Families of rows that turns and mirrors carry onto each other, the same ones carrying the whole set onto itself: the rest of each named row's family, in list order:
4 families of 8 rows:
k_155: 10,-3,4,25,-3,3,1,-11,1,-10,-2,-14,3,0
k_959: 4,11,12,21,15,-4,3,2,3,-16,2,-8,19,12
k_68: 5,11,2,-10,3,-1,9,-18,13,-10,-12,-3,1,13
k_695: 9,24,-3,1,-8,7,12,-4,11,5,3,-8,2,3
k_305: -3,-17,-1,0,-4,-3,15,5,0,5,10,-5,4,-5
k_510: 2,-1,5,2,14,-11,9,20,13,-6,5,5,18,16
k_11: -7,1,2,-10,12,-9,6,17,14,4,6,5,19,10
k_583: 1,-5,-1,0,9,-21,14,12,26,2,6,0,9,1
k_138: 8,4,-20,2,12,-2,-1,5,12,8,-7,-2,12,-17
k_428: 0,7,-1,-6,0,2,6,-11,5,-17,-15,3,3,17
k_712: 2,-20,0,2,-1,-2,10,12,3,11,9,-4,6,6
k_608: -5,-15,-5,1,14,-11,-3,-7,8,-6,-16,3,18,-8
k_565: -3,-17,-2,1,-6,-4,16,-1,7,9,11,-7,0,0
k_400: -8,0,12,-12,9,-8,1,-15,16,-9,-6,-3,17,11
k_733: 6,23,-7,-4,4,8,5,-5,12,9,2,-11,0,-3
k_676: 2,-13,-10,5,5,-21,10,-1,20,-8,-4,-4,16,-10
k_205: -2,-1,4,-8,8,-9,6,16,9,0,6,11,22,11
k_259: 12,4,-20,17,0,0,-3,12,13,3,1,-11,0,-5
k_534: 4,-7,8,21,1,6,5,-6,-5,1,5,-17,8,2
k_500: 5,9,-13,13,10,-7,2,4,14,9,5,-5,13,-20
k_114: 7,16,11,18,12,-3,-3,6,5,-11,-5,3,18,14
k_248: 2,18,3,0,4,13,-11,-1,10,3,-1,-11,1,16
k_824: 11,24,-4,1,-5,5,7,2,15,1,7,-10,-3,9
k_430: -3,-10,-6,-1,16,-7,-2,-4,7,-8,-17,12,13,-8
k_80: 7,1,7,26,0,2,6,-6,-3,-5,-1,-13,0,-1
k_202: 7,8,-9,7,9,-3,4,5,14,13,1,1,12,-22
k_978: 1,2,2,12,1,13,-14,-9,-1,-8,-4,-17,10,10
k_24: 12,-10,-10,10,-13,1,4,5,12,9,3,-10,-2,7
k_738: 7,-8,-10,-4,12,-11,3,-9,14,-12,-21,6,13,-2
k_33: 1,1,4,-11,-1,1,2,-9,9,-13,-14,-1,2,21
k_605: -10,9,11,2,22,-8,-3,-1,14,-14,-1,-6,21,5
k_360: 5,15,7,15,15,-1,-8,9,9,-14,-8,-2,22,11

Same family as k_534: k_959, k_68, k_510, k_138, k_712, k_733, k_738
Same family as k_978: k_583, k_400, k_676, k_259, k_248, k_24, k_605

Families of rows that turns and mirrors carry onto each other, the same ones carrying the whole set onto itself: the rest of each named row's family, in list order:
5 families of 6 rows:
k_501: 29,-1,-11,-20,-14,0,-4,-15,-10,2,-1,3,5,21,-1,1,-9,2,6,0,6,0,1,-11,2,14,-9,-19
k_455: 30,0,-6,-14,-11,3,4,-15,-8,9,-3,12,5,18,-8,0,-2,2,1,3,9,-6,2,-9,3,14,-12,-19
k_175: 19,-14,0,0,8,1,23,6,-7,7,18,-5,3,1,9,2,0,-3,13,2,4,3,3,1,2,-4,-23,-1
k_399: -14,-1,4,-23,4,9,1,-5,5,3,15,3,-12,1,6,-1,2,8,4,-10,10,-2,2,-13,-4,5,-8,-19
k_244: 17,-12,0,2,8,-1,13,10,-14,-2,11,-14,11,9,-1,6,-2,0,7,-2,9,9,8,7,-4,-4,-22,-1
k_6: 9,5,-9,-7,-17,11,-3,-5,14,-6,-8,14,1,2,9,2,11,3,15,-7,-3,6,8,-28,4,11,11,8
k_612: 29,-3,-8,-22,-17,1,6,-1,-8,3,-2,10,1,15,-6,-3,-11,4,-1,6,0,-10,-1,-10,-3,18,-6,-12
k_631: -9,-10,-6,8,-19,7,-4,11,-9,-5,2,9,11,-14,8,-2,9,-3,10,-5,10,3,-4,7,19,-11,-1,-9
k_792: 25,2,-11,-16,-12,-5,0,-10,-6,2,-3,8,1,22,-7,-2,-11,-3,11,-7,-4,-3,-1,-7,-3,18,-5,-18
k_837: -9,-4,-8,8,-12,11,0,13,-12,-1,-3,6,10,-17,11,-4,13,-1,0,-9,6,6,-1,4,14,-14,3,0
k_318: 11,-6,-3,2,-12,0,5,4,-16,17,-20,0,15,2,-17,-12,1,3,5,3,9,7,2,-11,-6,4,13,9
k_563: 18,-8,5,-3,5,-1,23,5,-11,1,16,-10,8,1,3,7,0,0,10,5,7,6,8,8,1,3,-21,6
k_571: -1,-12,-9,7,-17,7,-2,15,-14,4,3,6,10,-10,14,-3,3,-2,12,-8,5,4,-3,5,19,-19,4,-3
k_482: -6,-1,10,-19,6,14,5,-7,8,0,16,9,-8,2,8,9,-1,7,1,-11,8,-9,-2,-3,2,0,-5,-16
k_291: 9,8,-14,-2,-8,10,-4,-3,12,-8,-15,9,4,3,11,4,17,10,20,-8,0,6,-1,-22,1,9,10,4
k_846: -2,8,-9,-1,-17,12,-5,0,9,-7,-12,5,-6,7,9,1,11,-2,27,-8,2,-1,7,-22,-6,6,10,3
k_196: 5,4,-14,-8,-14,9,-5,0,9,0,-16,12,3,6,14,3,12,2,17,-11,5,4,1,-25,4,3,19,6
k_997: 1,-9,-10,20,-13,18,-7,9,-7,1,8,0,11,-9,10,-1,9,-5,7,-9,4,0,0,7,13,-12,2,-1
k_737: -3,13,-12,-6,-9,6,-6,2,6,-2,-16,7,1,2,14,8,13,8,23,-10,1,11,6,-20,2,8,9,3
k_717: -12,3,2,-22,3,16,3,-2,10,-4,15,3,1,-2,9,5,-9,12,-2,-4,7,-3,8,-11,-5,7,-5,-11
k_866: 10,-18,-4,2,-14,0,2,3,-13,13,-12,-4,12,-2,-16,-15,1,-5,12,5,11,12,1,-15,-8,5,9,10
k_787: 30,-1,-9,-19,-5,-1,2,-11,-2,11,-1,3,-2,18,-4,2,-7,0,10,3,-2,-5,0,-12,-3,14,-9,-20
k_379: -10,1,9,-22,0,15,-1,-2,8,-3,22,4,-6,1,0,3,-1,7,5,-13,2,-9,6,-3,2,-2,1,-6
k_140: 7,-10,-13,3,-12,-6,4,6,-14,15,-20,-4,14,-2,-13,-11,1,-6,14,8,9,12,6,-11,2,6,6,10
k_769: -11,-2,5,-22,3,8,5,-3,6,-2,18,0,-7,0,6,-5,-2,10,1,-13,3,-8,-6,-6,-3,2,1,-15
k_63: 8,-13,-7,11,-11,0,-1,3,-15,9,-22,-3,7,7,-21,-13,1,-2,9,0,13,2,0,-6,1,12,4,6
k_803: 17,-15,0,-2,7,0,16,17,-10,-1,15,-9,10,6,13,0,-8,-2,5,2,6,10,2,1,9,6,-22,-3
k_321: -6,-13,-9,10,-13,9,-6,14,-3,-7,3,2,11,-13,9,-1,11,6,-3,-6,8,4,0,0,18,-15,-4,-8
k_513: 6,-18,-8,8,-15,-10,11,6,-10,9,-16,0,11,-1,-15,-13,-4,-7,7,6,8,11,1,-12,-5,10,3,4
k_386: 16,-11,9,-4,8,2,16,5,-17,4,12,-10,2,3,2,1,-1,-5,6,4,8,9,7,4,0,-1,-27,-7

Same family as k_787: k_837, k_482, k_196, k_140, k_386
Same family as k_501: k_631, k_563, k_291, k_866, k_769
Same family as k_846: k_612, k_997, k_717, k_63, k_803
Same family as k_455: k_175, k_399, k_318, k_571, k_737

Families of rows that turns and mirrors carry onto each other, the same ones carrying the whole set onto itself: the rest of each named row's family, in list order:
4 families of 4 rows:
k_546: 5,-15,-4,3,14,3,1,-14
k_156: 17,13,-9,-8,-7,7,13,11
k_827: 19,15,-9,-1,-4,7,7,15
k_802: 17,13,-9,-7,-7,10,4,16
k_316: 3,-16,-4,-2,10,7,-3,-14
k_532: 29,11,-10,4,-1,14,-4,4
k_126: 29,14,-4,-8,2,4,2,3
k_858: 11,12,-12,-4,-8,7,-1,18
k_239: 11,-18,-2,-5,14,2,0,-11
k_742: 29,12,-6,-3,-5,10,-2,6
k_995: 26,17,-12,-3,-3,8,-1,4
k_385: -6,-14,-6,-2,11,4,7,-4
k_697: -1,-19,-7,-6,4,4,10,-4
k_476: -10,-10,-4,1,7,4,2,-2
k_519: -3,-19,-1,0,9,7,4,-2
k_855: 7,-12,-2,8,13,10,-2,-14

Same family as k_476: k_532, k_858, k_855
Same family as k_697: k_156, k_126, k_239
Same family as k_316: k_827, k_995, k_519

Families of rows that turns and mirrors carry onto each other, the same ones carrying the whole set onto itself: the rest of each named row's family, in list order:
5 families of 8 rows:
k_457: -1,5,4,17,3,1,4,-18,-11,4
k_407: -13,-9,4,-8,-3,-17,-12,17,-2,-6
k_582: 3,3,14,20,-12,0,4,-6,-10,2
k_13: 9,-5,5,22,-5,1,4,-2,-12,3
k_64: -17,-2,8,-8,-6,-17,-13,13,3,-4
k_119: 12,-3,8,21,-2,-3,5,-7,-10,2
k_151: 7,-4,4,26,-5,1,-2,-2,-10,3
k_599: 4,5,11,22,-10,1,0,-7,-5,7
k_296: -17,-8,2,-2,-9,-21,-13,14,-5,-4
k_20: -14,-3,6,-6,-11,-19,-18,9,4,-2
k_475: 6,-3,-5,18,4,2,5,-8,-11,3
k_228: -13,0,8,-4,-9,-20,-20,12,-2,-6
k_330: -17,6,2,-11,-3,-19,-16,4,1,-4
k_620: 0,5,11,22,-4,0,-1,-14,-8,5
k_281: -22,1,-4,-10,-3,-21,-8,6,-2,-2
k_169: -10,-13,1,-6,-7,-18,-16,14,-3,-6
k_218: 5,-1,-3,15,3,3,9,-9,-12,5
k_83: 4,-3,9,24,-4,0,-1,-8,-14,2
k_929: 9,0,3,15,3,-3,9,-11,-11,3
k_150: 8,4,12,21,-5,-3,4,-9,-6,4
k_398: -15,-14,-8,-11,-4,-17,-8,7,-5,-3
k_849: -17,2,-1,-13,-3,-17,-13,2,5,-2
k_844: -21,1,4,-5,-10,-22,-13,9,0,-1
k_174: -13,-10,-8,-13,1,-17,-10,7,-3,-5
k_249: 2,8,7,23,-7,1,-4,-9,-3,7
k_340: -18,-3,5,-7,-14,-18,-16,5,4,1
k_286: -15,-6,-1,-13,2,-16,-8,12,-2,-6
k_777: -18,1,3,-13,-1,-17,-10,8,3,-3
k_616: 1,9,3,14,-2,2,7,-14,-4,8
k_729: -13,-14,2,-5,-13,-17,-15,13,-4,-3
k_256: 0,8,-2,16,2,3,3,-14,-5,8
k_609: 3,2,1,12,1,2,13,-12,-13,1
k_388: -20,-2,-4,-14,-5,-17,-8,0,2,1
k_977: 3,-4,2,19,4,1,5,-12,-17,2
k_311: -1,10,9,15,-6,1,9,-14,-6,4
k_334: -10,-8,0,-6,-2,-20,-16,14,-9,-9
k_39: -14,-3,-6,-13,4,-18,-11,6,-6,-7
k_392: 6,8,7,15,0,-3,6,-15,-6,5
k_551: 6,-5,6,18,-6,1,9,-4,-16,-1
k_794: -17,-8,-5,-7,-3,-21,-8,11,-8,-4

Same family as k_83: k_457, k_296, k_620, k_281, k_844, k_977, k_794
Same family as k_150: k_407, k_64, k_119, k_929, k_286, k_777, k_392
Same family as k_174: k_13, k_599, k_20, k_169, k_218, k_849, k_616

Families of rows that turns and mirrors carry onto each other, the same ones carrying the whole set onto itself: the rest of each named row's family, in list order:
4 families of 8 rows:
k_522: 5,-13,4,-8,1,2,9,-4,-1,-4,3,13,-27,13,17
k_433: -8,-11,-8,-9,-10,2,7,-6,1,2,-16,6,-26,-6,-16
k_86: 8,-16,-20,-10,-9,15,24,12,2,9,-3,7,-29,-7,3
k_74: 7,16,-12,3,-21,15,12,15,-8,6,-11,5,-15,-14,-12
k_44: -1,17,-8,6,-18,10,15,17,-6,5,-11,7,-14,-11,-15
k_283: -15,-7,-2,-9,-11,-2,2,-5,-1,-4,-13,10,-26,-4,-9
k_958: -2,17,10,0,-11,3,-4,-9,-5,-8,0,13,-18,6,-1
k_651: 11,-6,-7,-4,-6,12,-1,3,-20,7,6,0,-36,12,-6
k_109: 0,-11,-1,-9,-1,1,9,-8,-5,-6,1,13,-29,15,16
k_473: 5,-15,3,-8,-7,3,18,-8,3,-2,-1,14,-29,9,19
k_735: -1,19,8,7,-10,2,0,-4,-7,-5,5,12,-11,6,8
k_976: 6,20,-13,3,-15,10,7,15,-11,6,-4,4,-15,-8,-17
k_526: 5,5,0,0,-16,3,22,7,15,0,-6,15,-6,-8,15
k_499: 24,10,-5,1,-9,14,16,15,-13,10,9,15,-18,6,14
k_331: 5,-2,-10,-9,-11,14,2,4,-25,5,-1,1,-37,4,-11
k_470: 3,19,11,5,-10,1,-2,-2,-11,-6,-4,11,-13,6,2
k_504: 7,-2,-9,-4,-4,14,-1,4,-25,2,-1,4,-36,7,-10
k_782: 8,17,-9,1,-21,15,16,17,-4,12,-8,4,-13,-11,-12
k_722: -1,3,-6,0,-16,5,24,5,17,-1,-10,18,-14,-4,16
k_194: 19,16,-3,4,-12,10,18,14,-8,1,11,11,-18,9,17
k_986: 3,7,0,1,-12,1,23,4,15,0,-5,16,-5,0,15
k_570: 0,10,-4,-1,-16,1,26,5,12,-3,-11,18,-8,-10,7
k_106: 20,9,-8,-3,-6,17,19,12,-12,10,14,11,-21,8,15
k_625: 13,-12,-21,-5,-12,10,29,16,-3,11,-5,5,-26,-4,2
k_730: -12,-7,-4,-6,-11,3,5,-4,4,-8,-17,4,-24,-8,-10
k_790: 7,4,-4,-5,-4,10,0,5,-27,8,3,-1,-32,5,-10
k_118: 6,-14,-20,-12,-10,13,25,11,7,7,-7,2,-29,-4,4
k_55: 9,-10,-2,-11,-2,5,9,-7,-3,2,4,11,-31,12,21
k_294: 2,20,10,4,-12,4,0,-2,-17,-1,0,14,-13,8,0
k_809: 8,-13,-18,-12,-10,13,24,13,-2,13,-12,5,-33,-5,-3
k_26: 22,13,-7,5,-9,17,22,14,-8,11,6,7,-18,5,14
k_562: -13,-3,-3,-4,-17,-1,6,-3,2,-4,-20,5,-21,-4,-11

Same family as k_26: k_44, k_283, k_735, k_722, k_790, k_55, k_809
Same family as k_651: k_433, k_958, k_473, k_976, k_194, k_570, k_625

